In the data rows, the value 128 means zero.
Some points, one per row:
[139 125  72 131 140 106  60 139 126 144 103  82 157  98 140  93]
[102 140  67 200 170 123 115 135 134 107  75 107 167 108 149   8]
[184 194  70  66 139  88  42 108 131 185  75  38 134  25  48  62]
[171  48  61 142 132 175  31 136  89 123  87  93 245 151 176 140]
[128 179 128 135 133 103 113 151 159 129 137  99  87 111 110  92]
[ 55 110 137 179 142 121 182 142 130 106 144 187 115 158 171  94]
[140 166  94 122 134 100  98 135 135 134 129  90 117 112 121 109]
[140 125 185  94 112 149 164 119 130 120 172 160 101 160 116 195]
[119 153 216  87  93  85 207 110 159 129 178 133  41 135  72 174]
[152 175 121 115 128 117 100 118 132 117 143 116  94 120 111 121]
[150  84 169 118  97 161 163 108 109 107 149 138 150 193 133 208]
[ 99 118 150 135 126 138 170 133 122 134 145 146 113 130 130 120]
[ 80 110 204 134 103 118 206 140 130  97 183 196  62 191 132 174]
[107 115 117 158 123 162 146 130 112 100 149 165 165 175 161 137]
[196  98  91  91 108 178  35 128 108 135 100  82 207 131 144 183]
[117  86 149 173 113 165 198 133 123 119 132 196 142 206 145 177]
[193  78 100  90 107 145  78 122 106 138  61  81 209 106 136 146]
[ 40 162  82 206 184  73 143 141 128 143 116 154  85  76 124   2]
[ 79 158  97 149 144  82 120 125 131 129 107 111 105  62 128  38]
[106 159 116 177 140 120 144 134 150  92 139 140 112 146 136  83]
[105 146 151 109 127  94 144 121 126 132 133 144  84 118 110 145]
[110 126 137 117 123 104 124 122 114 127 120 139 106 121 127 132]
[107 121 152 145 127 148 186 131 138 139 162 170 102 171 160 144]
[135 172  92 116 151  71  68 153 149 153 101  79  82  30 104  55]
[154 165 169  83 104 117 135 122 142 168 147 116  57 104  92 150]
[149  76 104 142 119 194 107 123 104 142 107 154 185 184 185 166]
[133 102 111 180 131 180 106 135 122  85 124 153 190 198 174 155]
[173 118  99 103 120 160  88 119 122 166 103 110 148 131 139 156]
[157 142 147 108 106 123 134 130 127 125 143 134 102 174 107 195]
[ 98 158 210 118 124  86 203 132 152 116 197 149  29 145  97 151]
[134 141 176 100 111 122 122 116 134 135 150 115 116  97  96 138]
[161 117 153 114 118 128 133 129 140 122 129 100 125 154 108 167]
[147 136 122  78 105 137 106 120 113 132 117 113 140 128 128 173]
[ 93 170 179 130 122  80 181 134 135 119 204 146  30 154 109 155]
19 more points follow, each with its number after it:
[128 136 145 124 130 109 155 129 137 118 132 115 112 129 115 121] 0
[131 198 167  63 129 106 142 137 161 144 143  91  75  68  79 112] 1
[187  99 149  77  80 173  87  87  82 138 142 124 180 187 119 253] 2
[ 98 168 123 131 141 139 141 131 145 123 127 120 135 103 144  87] 3
[139 131  85 110 130 128  64 114 103 130  97 101 169 100 145 110] 4
[103 122 190 145 129 101 177 151 144 112 196 168  48 156 131 174] 5
[167 134  87 112 105 152  62  99 108 153 106  96 159 103 126 119] 6
[111 156 170 133 118  96 198 124 157 119 161 131  55 146  95 121] 7
[117 120 166 145 109 153 174 123 130 111 159 176 116 163 122 136] 8
[ 77 110  73 211 142 168 120 121 127 108 106 154 195 166 170  89] 9
[131 141 186  97 101 134 137 123 123 143 159 147  76 143 105 197] 10
[154 102  94 115 105 183  87 102 112 139  94 123 203 145 137 140] 11
[160  70 143 131 101 187 107  99 106 113 121 157 204 188 153 193] 12
[127 147  86 145 144 129  78 105 131 157 100  87 174  71 137  65] 13
[106 189 126 137 147  75 128 120 143 136 152 111  60  85  92  69] 14
[122 103 109 152 134 135 117 120 103 115 136 128 151 153 152 116] 15
[132 119  79 163 145 160 121 122 122 152  69 141 175 121 126  90] 16
[ 96 104 131 175 126 150 160 134 114  96 155 185 147 190 155 128] 17
[202 194 174   6  98  89  98 105 146 167 141  53  62  65  34 182] 18
Which of these numbered points is nearest to each point below, ignoring the 3 directions in which the first points spread most? Its number follows each.
[107 141 144 127 106 135 130 111 118 142 163 151 112 158 113 160] > 2
[127 104  91 159 137 146 110 117 102 111 129 122 161 157 157 116] > 15
[140 121 129 118 129 106 120 146 137 133 143 131 108 122 139 144] > 5
[ 76 140 167 156 111 136 174 130 121  99 189 189 100 191 138 142] > 17
[156 158 164  93 126 113  86 108 133 161 135 108 119  75  82 135] > 12
[192 101 139  78  61 159  91  85 104 132 125 117 157 166 111 205] > 6
[104 130 130 163 132 159 176 142 133 130 118 172 123 147 124 145] > 16
[103 134 130 153 157 108 140 158 136 123 160 140  83 114 142 109] > 5
[136 151 165  77 119 115 125 132 134 169 146 148  51 121 103 173] > 10
[109 151 169 141 120 103 180 121 148 133 154 138  81 138 107 111] > 7
Here are 19 other points, each followed by its number:
[153  54 171 123 104 149 160 147 112 110 116 146 165 163 146 191] 0
[125 131  66 164 145 132  62 142 132 145  62  82 189  69 154   0] 1
[157 114 133 104  93 154 112  97 105 119 125 133 165 148 130 145] 2
[113 145 137 133 135 115 175 114 153 132 132 114 101 140 111 114] 3
[171 146 189  53  87 124 138 111 132 166 171 125  52 140  89 211] 4
[144  64  92 164 131 174  82 146 110 111  88 138 197 145 171 112] 5
[ 83 150 130 154 165 127 169 141 144 120 125 145 104 125 130  98] 6
[ 55 128  96 183 162 117 162 131 130 119 117 159 124 106 165  41] 7
[122 119 106 135 156 106  98 158 130 125 127 120 118 111 145 107] 8
[152 173 140  78 118  88 112 102 135 132 153 101  72 109  86 149] 9
[111 106 101 147 130 160 116 127 107 100 131 147 182 163 169 125] 10
[147  99 106 133 129 130  96 137 120 123 108 100 188 151 129 137] 11
[129 132 136 110 133 101 116 139 135 140 129 119 105 101 116 128] 12
[144  43  91 158 140 187  93 110  90 110  95 128 237 161 190 154] 13
[111 103 144 127 155 141 122 144 128 125 125 150 136 100 150 138] 14
[156 107  96 104 129 157 100 114 103 159  96 113 196 111 116 132] 15
[ 68 158 190 172 129 113 246 159 163 130 153 205  46 163  92 129] 16
[138 104 105 127 140 135 102 133 127 132 121 101 151 116 149 131] 17
[122  85 106 157 136 158 131 151 132 136  99 129 181 150 160 104] 18
Which of these numbered points is nearest to each point below, ignoring the 3 directions in which the first points spread most? Its number follows each.
[121 158 145 117 140 108 151 123 147 127 127 129  87 104 107 127] > 6
[187  84 149  79  99 128 127 140 116 125  96 102 150 126 120 182] > 0
[ 69 158 156 190 157  89 187 156 158 129 138 172  77 109 119  68] > 18
[132 133  48 146 153 106  48 134 123 147  72  64 172  58 145   0] > 1
[167  53  96 133 126 186  87 123  89 148  86 143 249 145 142 166] > 15
[116 136  70 183 169 127 112 148 135 117 105 116 144 106 168  35] > 17
[104 144 130 155 141  87 170 147 160 143  92 135  96  69 116  40] > 18
[187 160  50  85 113 123  32  88 118 158  70  54 165  55  94  66] > 2
[178 156  90 100 125 135  62 118 121 124 117  83 154 122 112 137] > 9
[184 161 161  35 113 115  95 110 129 151 146  84 102  92  80 174] > 10
